Turns, then the turns between two rows, first turn first; the first pair answered
Miba (before -> after):
| -11 | -13 | -18 |   7 | -18 | -11 | -39 |  54 | -23 |   1 | -35 | -26 |   9 | -13 | -26 |   6 |  -7 |  29 | -24 |  34 |  17 |  -8 | -26 |  14 | -14 |   9 |  53 |  16 | -> | -18 | -20 |  -7 | -20 | -16 | -38 | -45 |  61 |  -2 | -21 | -23 |   2 |  -3 |  -6 | -21 |  19 |  -8 |   4 |  -6 |  32 |  36 | -10 | -30 |  23 | -11 |  22 |  41 | -13 |
| -10 | -13 |  11 |  16 |  -7 |  13 | -30 |   1 |   1 | -12 |  11 |  28 |  15 |  -9 | -10 | -10 |  -3 |  10 | -22 |   4 |   5 |  -3 | -38 |   0 | -17 | -23 |  -4 |  18 | -> | -18 | -11 |  16 |   2 |  -8 |  -5 | -26 |   5 |  13 | -15 |  24 |  40 |   9 |  -2 | -10 |   3 |  -1 | -13 | -11 |   0 |  11 |  -6 | -36 |  19 |  -8 | -18 | -15 |   3 |
|  20 |  -5 |  22 |  13 |  -7 |  27 |   8 | -20 | -14 |  32 |   6 | -15 |   4 |  -9 |   1 | -12 |  33 |   4 |  14 |   0 | -17 |   5 |  30 | -15 |  -9 |  -1 | -13 |   3 | -> |  27 | -14 |  26 |  11 |   5 |  16 | -18 | -23 | -20 |  20 |  -3 | -14 |   8 | -14 |   4 | -33 |  16 |  24 |   8 |  12 |  -5 |  -2 |   8 | -23 | -14 |  -6 |  -2 |   6 |
|  22 |  -6 | -36 |   6 | -17 |   6 |  21 | -18 |   3 |   8 |  -1 | -58 | -40 |  30 |  -3 |   4 |  -5 |  -3 |   5 |  -3 | -16 |  13 |  24 | -20 |   1 |  17 | -30 |   1 | -> |  33 |  -3 | -25 |  18 |  -7 |  12 |   4 | -17 |  -3 |   1 | -16 | -60 | -25 |  16 |  -6 | -13 | -17 |  19 | -14 |  15 |  -6 |   6 |   8 | -37 |  -8 |   6 | -17 |  15 |
defu (before -> after):
|   2 |  -3 |   4 |  17 | -16 |  56 |  15 | -42 | -33 |  14 | -26 | -20 |  29 |   9 |   0 | -52 |   3 |  -2 |   3 |   0 | -16 |  -1 |   8 | -13 |  13 |  -8 |  29 |  12 | -> |  16 |  -3 | -10 |  20 | -11 |  47 |   2 | -23 | -20 |   1 | -41 | -42 |   5 |   5 | -14 | -40 | -12 |  22 |   2 |  15 |  -9 |   2 |   7 | -24 |   0 |  -6 |  42 |  18 |
|   3 | -11 |   4 | -32 |   8 | -41 | -17 |  21 |  24 | -30 |  -8 |  14 | -39 |   7 |  -6 |  17 | -22 | -25 |  20 |  23 |  19 |  -5 |  -1 |   3 | -14 |   8 | -19 | -36 | -> |  -3 |  -8 |  13 | -34 |   3 | -34 |  -2 |   7 |  17 | -18 |   6 |  23 | -29 |  14 |  11 |  18 |  -9 | -44 |  26 |   4 |  14 |  -4 |  -2 |  11 |  -8 |  14 | -35 | -39 |
|  -8 |  13 | -27 |   5 | -34 |  -3 |  14 |  16 |   0 |   0 |  -6 | -15 |  -1 | -22 |  -4 |  13 |  19 | -17 |   7 |  20 |  25 |   8 |   4 |  -2 | -13 |  -5 |  40 |   9 | -> |  -9 |  11 | -31 |   1 | -34 |   2 |  20 |  21 |   7 |   7 |  -1 | -17 | -12 | -14 |  -3 |  22 |  25 | -20 |  13 |  14 |  14 |   5 |  15 |  -2 | -18 |   5 |  22 |   8 |
|  16 |   0 |  -9 |   7 |   2 |  -6 | -10 |   4 |  18 |  -9 |  -8 | -26 | -17 |  -5 |  -4 |  -2 |  -5 |  26 |  -5 |  16 |  -2 |   4 |   9 | -17 | -17 |   5 |   1 |  11 | -> |   9 |  -2 |   0 |  -1 |   1 |  -5 |  10 |  -7 |  14 |   8 |  10 | -16 | -21 |   6 |   3 |  13 |  -2 |  15 |   0 |  -5 | -14 |   4 |  21 |  -7 | -12 |  11 | -30 |   0 |
pimus (before -> after):
| -26 |  16 |  57 |  13 |  -8 | -11 |  36 |  14 |  -5 |   6 |  13 |  35 |  11 |   3 |  24 |  10 |   6 |   1 | -19 |  -9 | -35 |  -3 | -24 | -10 | -20 |   4 | -35 |   5 | -> | -26 |  14 |  64 |  14 |  -2 | -19 |  30 |  10 |   0 |  -5 |   8 |  34 |   2 |   6 |  21 |  16 |  -2 |   4 | -13 |  -1 | -34 |   0 | -24 | -10 | -29 |   5 | -37 |   6 |
| -15 |  28 | -46 |  29 |  11 |   2 |  -6 |  16 |  -6 |  28 |  19 |   0 | -11 |  -4 | -21 |  26 |  22 |  18 | -28 | -13 | -25 | -21 | -25 |  -2 | -12 | -17 |  -7 |  -1 | -> | -23 |  34 | -44 |  28 |  14 |  -4 | -10 |  21 |   5 |  23 |  17 |   1 |  -7 |  -4 | -19 |  32 |  14 |  18 | -29 | -10 | -18 | -23 | -29 |   5 | -11 | -19 |  -6 |  -3 |
|   6 |  -2 | -35 |  17 | -12 |   5 |  15 |  11 |  17 |  20 |  -3 | -36 | -24 |  -5 |  -7 |  32 |   3 |  25 |  -8 |  -3 | -16 |  -7 |  11 | -10 | -12 |  -3 |  11 |  23 | -> | -13 |  11 | -40 |  19 | -22 |  13 |  27 |  19 |   9 |  20 |   3 | -28 | -19 |  -2 |  -9 |  26 |  22 |  11 |  -8 | -14 | -21 |  -2 |  12 |   3 |   1 |  -3 |  16 |  13 |
|  -7 |  21 |   4 |  34 |  -1 |  41 |  31 | -27 | -23 |  48 |  25 |   0 |  40 | -12 |  20 | -13 |  10 |  21 | -21 | -29 | -40 |  -9 |   6 |  -5 |   3 | -10 |  -2 |  31 | -> | -39 |  22 |   3 |  28 |  -7 |  16 |  27 | -16 | -27 |  30 |  38 |  41 |  57 |  -7 |  23 |  -6 |  16 |  -9 | -22 | -36 | -28 |  -3 | -15 |  19 |  12 |  -7 |  -4 |  12 |
Pairs:
Each pair is 2 to 3 turns apart.
|  37 |  -7 |   6 |   6 |  11 |  16 |  21 | -40 |   6 |   1 |  13 |  -9 | -21 |   9 |  14 |  25 |  36 | -26 |  50 | -19 |  -4 |  19 |  44 |  20 |  -5 |  15 | -21 | -16 | -> |  49 | -17 |  42 |  12 |  42 |  -1 | -33 | -37 |   0 | -30 | -24 |  -2 |  -7 |  -1 |  25 | -18 |   0 |   9 |  22 |  25 |  21 |   7 |  -2 |   2 | -30 |  -1 |  10 |   0 |
Miba then Miba then Miba
| -53 |  13 | -17 |  38 | -17 |   9 |  -1 |  17 | -17 |   6 |  17 |   4 |  21 | -22 |  -5 |  -2 |  12 |  31 | -32 | -19 | -17 |   9 | -19 |  -9 |  15 |  -6 |  17 |   8 | -> | -62 |  12 |  -7 |  12 | -13 | -23 |   3 |  21 |   4 |  -9 |  34 |  37 |   7 | -12 |  -2 |  14 |  12 | -14 |  -6 | -22 |  -3 |   9 | -25 |   3 |  16 |  10 |  -6 | -25 |
Miba then Miba then Miba
| -30 |  15 |  12 |  -5 |  18 | -30 |  -2 |   5 |  13 |  11 |  28 |  37 |   8 |   5 |  28 |  25 | -11 | -11 | -17 | -15 |   1 |  -6 | -22 |   8 | -10 |   1 | -34 |  -8 | -> | -15 |  21 |   3 |  31 |  15 |   6 |  -7 |  -2 | -10 |  31 |  11 |  -6 |  17 | -10 |  27 |  13 | -17 |  30 | -39 | -16 | -11 |  -9 | -24 | -13 | -18 | -12 |  -3 |  27 |
Miba then Miba then Miba
|   8 |  -6 |  23 |   2 |  24 | -11 | -14 | -21 |  -6 |  10 | -13 | -25 |  -2 |  -8 |  24 | -12 | -40 |  16 | -43 |   7 | -17 |   0 | -15 | -26 | -19 | -22 | -15 |  28 | -> |   7 |   0 |  22 |  -2 |  23 | -12 |   0 | -26 |  -1 |  20 |   3 | -21 |  -5 |  -1 |  32 |   0 | -33 |  13 | -36 |  -8 | -20 |   5 |   0 | -19 | -18 | -18 | -40 |  25 |
defu then defu
|  19 |  -7 |  23 |  -9 |   4 |   9 | -25 | -21 |  14 |  13 |   3 | -19 |  -6 |   0 |  14 |  -2 | -19 |  15 |  -8 |   9 |  -9 |   5 |  18 | -25 | -25 |   9 | -19 |   7 | -> |  18 |  -8 |  23 | -20 |   4 |  -6 | -19 | -20 |  20 |  13 |  11 |  -8 | -10 |   4 |  13 |  12 | -17 |  -7 |  -2 |   0 |  -1 |   5 |  17 | -14 | -19 |  15 | -31 |  -7 |
Miba then Miba
|  16 | -11 | -12 |   8 | -32 |  15 |  38 |  -6 |  11 |   7 |  10 | -25 | -10 |   9 |  -4 |  27 |   5 |  -1 |  20 | -11 | -23 |  12 |  25 |   2 |  11 |  11 |  -5 |  -1 | -> |  26 | -13 | -11 |  16 | -22 |  26 |  24 | -21 |  -4 |  13 |   3 | -39 |   3 |  -5 |   4 |  13 |   0 |  26 |   5 | -11 | -23 |   2 |  18 | -13 |   3 |   2 |  -3 |  18 |
Miba then defu
| -21 |   0 |  15 |  24 |  -6 |  23 |  -4 |   3 | -23 |   0 |  -4 |  27 |  52 | -20 |  17 |  -2 |  -2 | -15 | -28 |   4 |  11 | -16 | -22 |  26 |   0 | -31 |  38 |  12 | -> |  -5 | -10 |  31 |   2 |  19 | -13 | -22 |   9 |  -1 | -18 | -14 |  34 |  32 | -21 |  21 |   6 | -27 | -11 | -18 |  17 |  22 | -27 | -29 |  14 | -15 | -22 |  24 |   5 |
Miba then pimus
|  -3 |   1 |  13 | -18 |  16 | -37 |  -8 |  17 |  23 | -21 |  -4 |   7 | -24 |  12 |  -3 |  32 |  -9 |   0 |  12 |  -1 |  20 |  -2 |  -1 |   5 | -11 |  20 | -24 | -22 | -> | -11 |   1 |  23 | -18 |  11 | -10 | -11 | -10 |  -4 | -17 |   7 |  30 |  16 |   8 |  14 |   1 |   4 | -27 |  12 |  -9 |  18 |  -1 | -14 |  15 |   1 |  10 | -15 | -24 |
defu then defu
| -27 |  20 |  16 |  14 |  -2 | -12 |  12 |   5 |   5 |  -5 |  17 |  29 |  16 |  11 |  19 |  19 |   8 | -20 | -17 | -37 | -26 | -20 | -28 |  25 |  19 |   5 | -22 | -14 | -> | -21 |  26 |   5 |  42 |  -5 |  15 |   8 |   3 | -14 |  17 |   8 |   4 |  27 |  -2 |  10 |   2 |   3 |  12 | -35 | -35 | -31 | -24 | -29 |  15 |  10 |  -8 |  -4 |  14 |
Miba then Miba
| -43 |   3 |  29 |   6 |  26 | -16 |   9 |   9 |   7 |  15 |   5 |  20 |  10 |   9 |   6 |  -1 | -25 | -13 |  -4 |  -4 |  -3 | -13 |  -9 |  10 |   0 |  10 | -11 | -22 | -> | -36 |  -2 |   7 |   1 |  17 | -24 |  13 |  25 |  16 |   6 |   2 |  13 |  -9 |   9 |  -5 |   7 | -16 | -17 |   6 |   1 |  10 | -13 |  -3 |   8 |   0 |   7 |  -5 | -25 |
defu then defu then Miba
|   9 | -10 |  -7 |  -7 | -17 |  20 | -22 | -36 |   1 | -64 | -40 | -30 |  12 | -21 | -26 |  -4 |   7 |  36 |  -9 |  25 |  27 | -28 | -16 | -14 |  -6 |  35 |  13 |  44 | -> |   6 | -17 |   7 | -34 | -14 | -15 | -14 | -30 |  27 | -68 | -22 |  -6 | -18 |  -5 | -15 |  29 |   1 |  11 |  21 |  17 |  31 | -33 |  -7 |   2 |  -3 |  50 | -30 |   9 |
Miba then defu
|  25 |   7 |  -4 |  11 |  -4 |  37 |  32 | -25 | -24 |  18 |  16 |  21 |  26 |  16 |  -4 |  11 |  -2 |   7 | -10 |  -9 |   6 |  -4 | -11 |  17 | -24 |  22 | -29 |  12 | -> |  41 |   0 |  -1 |   4 |   8 |  21 |  -9 |   2 | -11 | -21 | -18 |  17 |  18 |   8 | -21 |  -1 | -18 |  26 | -14 |  28 |  36 | -10 | -32 |  10 | -37 |   9 |   7 |  16 |
defu then Miba then defu
|  10 |  -1 | -17 | -29 |  -7 | -12 |  26 | -14 |  53 | -33 | -25 | -11 | -31 |  29 | -46 |  28 |  -1 |  -2 |  31 |   0 |  16 |   5 |  14 | -17 | -14 |  38 | -31 |   2 | -> |  11 |  14 | -38 |  16 | -20 |  40 |  36 | -15 |  22 |  -8 | -36 | -46 |  -5 |   9 | -54 |  -3 |   9 |  28 |   0 |  -3 |  -6 |   6 |   8 | -31 | -14 |  19 |   5 |  45 |
Miba then pimus then Miba
| -13 |  -1 |  13 | -17 | -13 |  13 | -11 |  -4 | -36 | -36 | -15 |  25 |  11 |   6 | -12 | -43 |  15 | -21 |  20 |   7 |  22 |  10 | -29 |  -3 |  27 | -23 |  41 | -14 | -> | -11 |  -5 | -10 |   1 | -35 |  36 |  22 |  -8 | -38 |  -2 |  -5 |   2 |  10 |   5 | -13 | -28 |  31 | -14 |  18 | -14 |   3 |  10 |   4 |  -5 |  37 | -20 |  40 |  -1 |
Miba then Miba then Miba
|  26 | -21 | -17 | -20 | -19 |   9 |  13 |   4 |  13 | -13 |  -4 | -21 | -34 |   9 | -25 |  10 |  10 | -22 |  53 |  11 |   4 |  11 |  23 |  -1 |  10 |  10 |  22 | -17 | -> | -12 | -10 | -25 | -15 | -22 |   8 |  18 |  22 |   3 | -17 |   3 |   3 | -10 |   9 | -20 |   4 |  22 | -40 |  36 |   0 |   7 |  12 |  -3 |  16 |  12 |   2 |  39 | -21 |
Miba then pimus then pimus
|  32 | -10 |  27 |  -3 |  24 | -31 | -18 |  10 |  17 |  -1 | -17 | -16 | -12 | -11 |   8 |  10 | -44 |  36 | -22 |  15 |  13 | -19 |  -4 | -21 | -27 |   7 | -14 |  11 | -> |  12 |  -2 |  14 | -10 |   1 |  -7 |  37 | -18 |   9 |  38 |  28 |  -1 |  -8 |   7 |  21 |  28 |  -3 | -18 |   4 | -28 | -15 |  -9 |  31 |   8 |  -2 |  26 | -51 | -11 |
Miba then defu then Miba
| -30 |  19 |   4 |  38 |  -2 |  27 |  27 | -11 | -31 |  33 |  30 |   1 |  23 |  -1 |  14 |   0 |  27 |   7 | -16 | -34 |   6 | -18 | -10 | -11 |  14 |  -3 |  15 |  18 | -> | -10 |   8 |  -7 |  45 |  -3 |  13 |   5 |  22 | -11 |  16 |   1 | -38 |  -2 |  -9 | -12 |   0 |   7 |  47 | -19 |   0 |  25 | -22 | -13 | -30 |  -4 |  -9 |  47 |  33 |
defu then defu
|   0 |   3 | -23 |   3 | -27 |  18 |  -2 |   5 |  -5 |   0 |  -8 | -18 |  -4 | -14 |  -2 |  -6 |  14 |   9 |  -3 |   3 |   6 |  12 |  -1 |  -2 |  20 |  -7 |  30 |  12 | -> |  -4 |   3 | -19 |  -2 | -31 |  21 |  23 |  -8 |  -6 |  16 |   8 |  -9 |   0 |  -9 |   6 |   9 |  19 |  -4 |   6 | -14 | -10 |  11 |  11 |   3 |  22 |  -1 |   7 |   7 |
defu then defu then defu
| -24 |   6 | -34 |  -9 | -38 |  32 |  12 |   6 | -20 | -11 |  27 |  10 |  11 |  17 |   4 |  15 |  42 | -32 | -10 | -15 |  34 |  -5 | -15 |   8 |  29 |  15 |   2 | -32 | -> | -10 |   9 | -45 |  15 | -42 |  43 |   2 |  19 | -26 | -13 |  -1 | -23 |   7 |  -3 |  -8 |   3 |  29 |   1 | -24 |  -3 |  32 |  -2 | -14 |  -7 |  15 |  -2 |  30 |  -2 |
Miba then defu
